Some points, each followed by its number:
tensor([ -6,  29,   3, -14,  16,   1, -10,  17,   0]) 0
tensor([-38, -44,  -1,  -1, -18, -17, -21, -51, -12]) 1
tensor([18,  1, 27, 21,  3, 20, 17, 10, 24]) 2
tensor([ 76,  62,  -4, 127,  50, 127, -99, -28, -44]) 3
tensor([-13, -15, -17, -32, -23, -13, -10, -16, -18]) 4
tensor([ 13,   0,  16, -20,  -6,  16,   4,  13,  14]) 5
tensor([-13, -14, -27, -45, -21, -14,  -6,  -2,  -7]) 6
tensor([-10, -28,  -5,  -3, -19,  -4,  14, -19,  12]) 7
tensor([30, 42, 21, 27, 20, 11, 23, 23, 18]) 8
tensor([ -8, -17, -22, -31, -19, -21,   0,   3,  -2]) 9
tensor([ 12,   3,   2, -17,  -4,  19,  11,  12,  23]) 10
tensor([-25, -11,   9,  18,  19,  -7,  25, -20,  -9]) 11
tensor([ -3,  24,   6,  -1,  14,   7, -11,   7, -10]) 12
tensor([-32,  -1,   1, -10,  64,  -1,  33,  25, -19]) 13
tensor([ 14, -27,   4,  -3,  -1,   4,   3,   4,  30]) 14
tensor([ 35,  12,   3,   1, -21,  -2, -44,  -5,  23]) 15
tensor([  0, -21,  27,  13, -11,   7,  -3,   7,  -4]) 16
tensor([-49, -20,  -4, -16,  70,  -5,  32,  29, -31]) 17
tensor([ 34,  36,  20,  15, -17,   8, -23,   1,  -2]) 18
Which point above is nearest to each new point by angle? Its number follows each.
tensor([-12,  -4,   8,   9,  15,  -5,  24,  -7,  -3]) 11
tensor([ 14,  10,  -2, -12,  -2, -17,  18,  12,  18]) 10
tensor([-1, 25, 25, 20, 45, 19, 22, 12,  1]) 8
tensor([ 6, 34, 26, 26, 53, 20, 33, 17, 10]) 8
tensor([-10,  -3,  -8, -18, -15, -12, -16, -20, -15]) 4
tensor([ -5, -20,   1,  -3, -23,  -5,   5, -14,  15]) 7
tensor([-25, -22,  29,  46,  -6, -10,  -6,  -7,  13]) 16
tensor([ 9, 13,  7, -1, -5, -5, -5, -3, -5]) 18
tensor([-28,  64, -85,  -3,  53, -72,  99,  27,  50]) 13
tensor([ -4, -15,  25,  10,  -3,   6,  -9,   3, -14]) 16
tensor([-21, -24,  -5,  -2,  16,  27,  -9,  -5, -28]) 17
tensor([-12, -69, -41,  12,  24, -50, -42, -25, -46]) 1
tensor([ 24,  -3, -16,  -6,  -7,   8,  13,  -1,   1]) 10
tensor([12, -3, 10, 11,  5, 17, 25, 23,  5]) 2
tensor([-10, -13,   0,  22,  12,   9,   7, -22,  -6]) 11
tensor([ -7, -27,  24,   7, -17,  -1, -13,   4, -17]) 16
tensor([ 21,   9, -28,  65, -11,  68, -70, -27, -33]) 3
